Families of rows that turns and mirrors carry onto each other, the same ones carrying the whole set onto itself: the rest of each named row's family, in list order:
4 families of 8 rows:
Q141: [ -4.4 -19.9 -14.7  -2.7  30.3  43.8 -12.0  37.3]
Q901: [-12.7 -13.3  -7.2  -4.5  36.3  54.9   0.1  32.1]
Q115: [-32.7   0.5  31.6 -12.5  19.9  32.7  18.6  40.2]
Q327: [-45.5  -9.0  23.3   4.9  18.0 -15.2  -3.2  -3.5]
Q548: [-24.7 -25.0 -15.5  13.0  33.0   5.6 -23.9  -9.3]
Q98: [-38.3 -27.4  21.3 -22.2 -17.1  19.0  13.8  30.9]
Q209: [-16.2 -34.0 -26.1  15.6  -2.6  17.1   0.4  35.1]
Q956: [-28.5  -0.8 -44.4  -8.0  12.5  38.6  16.5  22.8]
Q600: [-58.1  -5.2  10.9 -25.9   5.8   9.6  21.3 -14.6]
Q336: [-35.1 -25.3  11.2 -32.9 -13.8  21.8  27.7  24.7]
Q444: [-33.8  11.4  31.2 -23.2  35.7  12.4  15.1  17.8]
Q182: [-49.4 -17.9   3.5 -28.9  -2.8   0.2  23.7 -12.0]
Q763: [-21.8 -17.8 -42.9  10.7   3.3  -1.0   6.3  22.5]
Q858: [-55.1 -19.8   4.6 -32.6  -1.6  13.4  14.6 -15.0]
Q800: [-37.2 -39.2  18.0  -7.5 -19.2  11.3   6.3  25.7]
Q424: [-35.7   2.2 -36.3   2.8  30.6  30.9  22.2  -5.4]
Q693: [-41.1 -31.5  12.8 -33.4 -14.9  27.1  13.8  20.6]
Q602: [-24.4  -1.2 -19.9  -5.1  47.6  22.4 -24.6  -1.4]
Q941: [ -8.5 -18.0 -11.2  -3.8  30.0  32.2 -29.8  34.5]
Q110: [-24.5   1.1 -41.3  -4.3  28.6  38.2  20.4  10.8]
Q626: [ -6.6 -28.0  -8.7 -11.5  33.0  38.5 -23.2  28.8]
Q734: [-21.3 -13.5 -25.7   3.8  42.2  13.8 -18.3 -10.1]
Q799: [-38.4  18.7  27.2 -16.0  30.1  11.2  16.3  28.6]
Q692: [-41.8 -11.7  30.3  -3.7   7.8 -16.4  -6.4  11.7]
Q311: [-35.7  -2.1  27.4  -2.8  14.8 -17.0  -4.5  26.7]
Q971: [-25.7   3.4 -43.3  -3.2  19.2  27.5  26.2  23.8]
Q222: [-15.8 -29.6 -37.9  12.2   2.9   7.5  -5.5  21.7]
Q747: [-56.1  -2.9   8.3 -22.2  13.9  28.2  30.3 -12.6]
Q99: [-26.9 -12.3  35.3 -10.6  15.3 -13.4  -5.4  23.8]
Q105: [-19.8 -16.4 -17.3  -9.9  46.4  23.7 -22.7  -8.5]
Q588: [-28.7 -19.8 -45.7   6.9  -1.2   6.6  -3.0  13.8]
Q890: [-39.7  10.5  32.8 -22.4  23.2  25.7  18.9  26.5]

Same family as Q693: Q763, Q858, Q626, Q799, Q311, Q971, Q105
Same family as Q182: Q956, Q336, Q444, Q602, Q941, Q99, Q588
Same family as Q692: Q141, Q98, Q600, Q110, Q734, Q222, Q890

Families of rows that turns and mirrors carry onto each other, the same ones carrying the whole set onto itself: the rest of each named row's family, in list order:
4 families of 8 rows:
Q238: [ 21.3 -30.0  28.8 -53.0  14.8 -23.8   7.5  -7.5   5.0   0.9  -9.3  15.7
 -42.9  -0.9  52.6]
Q133: [ -4.4  20.5  -1.4 -35.8  11.4 -21.3  -0.2  -0.7  42.9 -14.7 -26.0   5.9
 -10.9 -17.9   2.4]
Q501: [ 23.6   2.1   9.6 -38.6 -10.8  12.1  17.9  -9.3 -36.6 -25.2  -2.5   6.1
 -33.6  43.3  28.1]
Q717: [ 17.3  -0.4  49.7 -47.5 -26.1 -13.7   3.8 -15.7  23.0  -4.1 -26.1  17.4
 -27.9 -24.1  27.4]
Q9: [ 13.8  47.6   8.1 -33.2  22.1   0.8  -0.7   3.1  19.0 -28.4 -20.2  19.4
   5.7 -20.6  23.7]
Q597: [ 26.8   7.1 -18.9  -7.0 -22.6 -13.9  20.6  13.3 -37.1   4.5  12.8  32.9
 -27.0  -2.8   8.5]
Q913: [  8.6 -13.8  22.4 -16.0  -4.8 -10.7  19.3  14.6 -36.8 -22.7  19.5  26.8
 -52.4  28.5  32.2]
Q59: [  4.4  24.6  -7.1 -27.1   0.2 -26.3  41.8  29.8  -2.0 -11.9 -11.2   9.7
   4.5  35.9  -1.1]
Q924: [ 35.4  12.2  -1.1 -39.9 -25.5 -29.9  39.1  14.6 -11.3 -27.9  -7.1  32.5
   8.1  15.9   1.8]
Q642: [  9.5  -8.7  31.6 -22.4  28.2  -8.3   0.4 -11.5  -6.3   9.4 -18.8  -5.9
 -53.6 -22.2  27.6]
Q641: [ -8.2  18.6 -13.8 -26.6  28.1 -19.2 -20.6  11.2  17.2 -14.3 -10.3  26.2
  -7.6 -12.9  41.8]
Q502: [ 21.8  33.6  -3.2 -33.2  18.1 -28.9  49.0  29.9  12.3  -5.1  -5.5  19.3
   7.0  -0.2  40.0]
Q914: [  8.4  23.7  35.5  -3.5 -12.3  15.3   3.7   1.7 -47.0  -7.1  -8.6  10.0
 -38.5   2.9  38.1]
Q445: [  2.4  23.9  -0.7 -27.1 -12.5  -8.6  -8.1   5.5  34.7  -8.4 -20.3  26.8
 -32.3 -29.5  48.2]
Q157: [ 19.9  -2.7  39.2 -34.4  -3.0   0.4   2.1  -7.6 -34.3 -23.3  -8.2   0.8
 -61.3  11.7   7.1]
Q356: [ 18.2  14.1  -0.5 -37.1  -4.5 -13.5   5.6  10.8 -14.5   3.3 -14.0  30.7
  30.9  22.4  -4.6]
Q739: [  3.9  43.1  -8.5 -34.8  22.0 -31.7   5.9  45.2  16.8 -15.5 -11.5  27.7
  -8.6  -0.1  18.5]
Q695: [ 11.3  -8.7  48.9 -37.7  24.3   0.1 -12.7   0.8  10.5  15.5   1.2  33.3
 -38.3 -16.4  31.7]
Q579: [ -1.3  18.7  29.7 -50.4   8.3   6.4  12.1 -11.2  50.6 -15.3  -0.3  11.3
 -29.7   1.3  26.9]
Q155: [ -2.7  11.1  20.4 -51.2 -12.1 -27.0  -6.3 -23.3  28.2 -24.2   4.3   3.4
 -31.0 -24.3  10.5]
Q726: [ 13.0  -8.4  62.0 -28.1   2.9  -7.6  25.1  -0.1 -13.5   7.4 -20.2   6.7
 -34.2   0.1  57.6]
Q978: [-17.4  37.5  11.8 -20.5  -5.2 -27.9  19.0  24.4  20.5 -40.7 -14.5  16.5
  -8.8   3.2  49.5]
Q635: [ 32.1  20.9   5.5 -28.1  -9.4 -17.4  15.2  30.8 -44.5   3.8  -7.7  26.9
 -11.3  17.5 -14.1]
Q488: [-15.3  33.2  17.1 -42.4  10.7 -41.2  29.6  25.7  14.8 -16.6  13.7  10.0
   7.6  19.9  23.7]
Q853: [  5.7   0.4  40.6 -56.8  22.2 -29.1   1.5   6.9  33.5 -18.5 -17.8  10.1
 -44.7 -11.0  26.9]
Q233: [ 25.9  32.2  -3.2 -40.5 -14.0  -7.3  21.3  27.6 -25.2  26.0  26.9  25.3
 -28.3  18.4  18.8]
Q645: [ 17.3  14.3  14.5 -28.5 -33.9 -22.4  23.2  39.5  -9.4  25.2  -1.4  48.3
  -5.3  15.9  18.9]
Q698: [ -2.5  21.8  18.9 -10.1 -12.2 -33.8  23.2  22.6  -7.3  -7.0 -26.0  25.1
  31.0   2.7  18.2]
Q807: [ -2.7 -17.2  51.8 -11.5   2.3  -2.5   5.6 -22.4 -24.0  -6.7   5.0   6.4
 -29.8  -1.7   5.7]
Q347: [ 24.9  -4.5   4.6 -25.4  -7.7  -1.0  29.2  17.0 -32.2  17.9   2.5  12.0
 -55.2  29.7  13.5]
Q603: [  9.3  15.0  10.2 -21.9 -48.4  14.1  16.2  10.0 -17.9  -5.5   0.1  27.0
 -34.4  36.6  17.0]
Q927: [ 23.0  10.7  35.3 -25.3   6.8 -12.8   7.9 -17.3 -47.9   3.5   4.3  -7.5
 -34.8 -23.3  25.9]

Same family as Q739: Q133, Q59, Q642, Q157, Q635, Q853, Q347
Same family as Q502: Q9, Q597, Q913, Q924, Q695, Q579, Q807
Same family as Q914: Q717, Q445, Q726, Q978, Q645, Q698, Q603
Same family as Q155: Q238, Q501, Q641, Q356, Q488, Q233, Q927

Families of rows that turns and mirrors carry onto each other, the same ones carrying the whole set onto itself: the rest of each named row's family, in list order:
3 families of 6 rows:
Q407: [  5.1 -11.7 -11.6   2.6   0.8  22.9  12.6   7.9   9.8 -32.6  14.8 -26.7
  44.2 -10.5  -1.7 -23.7]
Q732: [ -7.4   7.3  16.4  15.8 -11.6 -12.2  20.0   1.1   3.8  -4.0 -16.2  -4.8
  52.6   8.9 -10.6   9.3]
Q6: [-14.5  -4.4  -2.4  13.1 -10.9  22.8  24.0  22.8  34.9  12.8   3.2  -7.4
  49.5 -17.4   7.9   6.9]
Q623: [  3.7  17.9  -2.4   2.3   0.7   9.2  -8.2 -15.8 -15.6   1.9  -8.2  13.8
 -36.7  15.7   8.4 -47.1]
Q796: [-12.9  16.5  -6.9   0.4   2.6  23.7   3.6  -7.1  18.0  33.4  -4.3  27.9
 -49.0 -11.6  14.2  -8.0]
Q163: [-20.8  17.1  -5.6   9.4   9.1  16.3   3.2   1.9  11.6  33.9  -1.6  34.6
 -45.1  -0.1  17.1  -7.4]
Q671: [ -2.0   3.5   0.4  19.5  35.5   0.0  16.1 -17.9 -15.0   1.8  12.7  39.0
 -34.5   4.7  -1.9   8.6]
Q837: [ -7.1 -29.8 -14.6  18.5  -1.8  19.4  25.1  -8.5   5.9 -36.9  13.0 -13.7
  41.1  -7.7 -10.2  -8.0]
Q471: [ 21.7   8.7  -7.4 -12.1  30.5  17.3  13.5 -23.0  14.3  -3.7  23.9  13.5
 -46.9  -1.1   5.6  -4.9]
Q422: [-20.5 -13.7  -3.6  18.1  -4.9  21.3  31.8  19.3  37.8   8.9   5.8  -4.3
  46.6  -2.0  12.3   9.9]
Q249: [ -4.1  -8.9  -2.9   9.8 -15.8  -9.5  31.8 -10.7  36.4 -21.7  16.9  -9.9
  32.1  23.1 -14.2  14.0]
Q476: [ 16.4  12.8   8.6 -15.8 -16.6   5.2  17.6  -3.8  33.6  -9.6  -5.3 -30.4
  39.7   3.2  -2.8  -4.5]
Q401: [ 18.5  25.5  12.2  -5.9  34.6  13.7   2.0 -10.9 -18.4  13.8  -9.7  18.7
 -27.1 -14.6   9.3 -10.2]
Q261: [ -8.7  -0.5  -5.5  18.5  -2.0   6.1   4.3 -32.5 -19.1  -2.4 -10.4  26.7
 -39.6  18.7   0.5 -31.2]
Q546: [-18.7   7.5  -8.5   5.4   8.6  21.8  11.5 -10.1  21.2  30.0  -1.4  30.4
 -51.2   4.2  19.6  -4.2]
Q345: [ -7.1 -19.0  -1.3  16.8   9.0  18.7  20.2   4.0  -7.8 -27.5  -5.6 -17.4
  52.2  -1.2   4.4 -18.1]
Q478: [  3.6   7.2 -15.9   4.1 -10.0   9.8  -3.2 -28.5  -1.6  -7.4  10.9  17.4
 -48.0   9.2  -5.5 -37.1]
Q257: [-13.0 -13.9  -5.5   9.5 -11.8  28.8  31.6  10.0  44.2   8.7   4.0 -10.9
  43.1 -13.4   9.5   9.9]

Same family as Q478: Q407, Q623, Q837, Q261, Q345
Same family as Q163: Q6, Q796, Q422, Q546, Q257

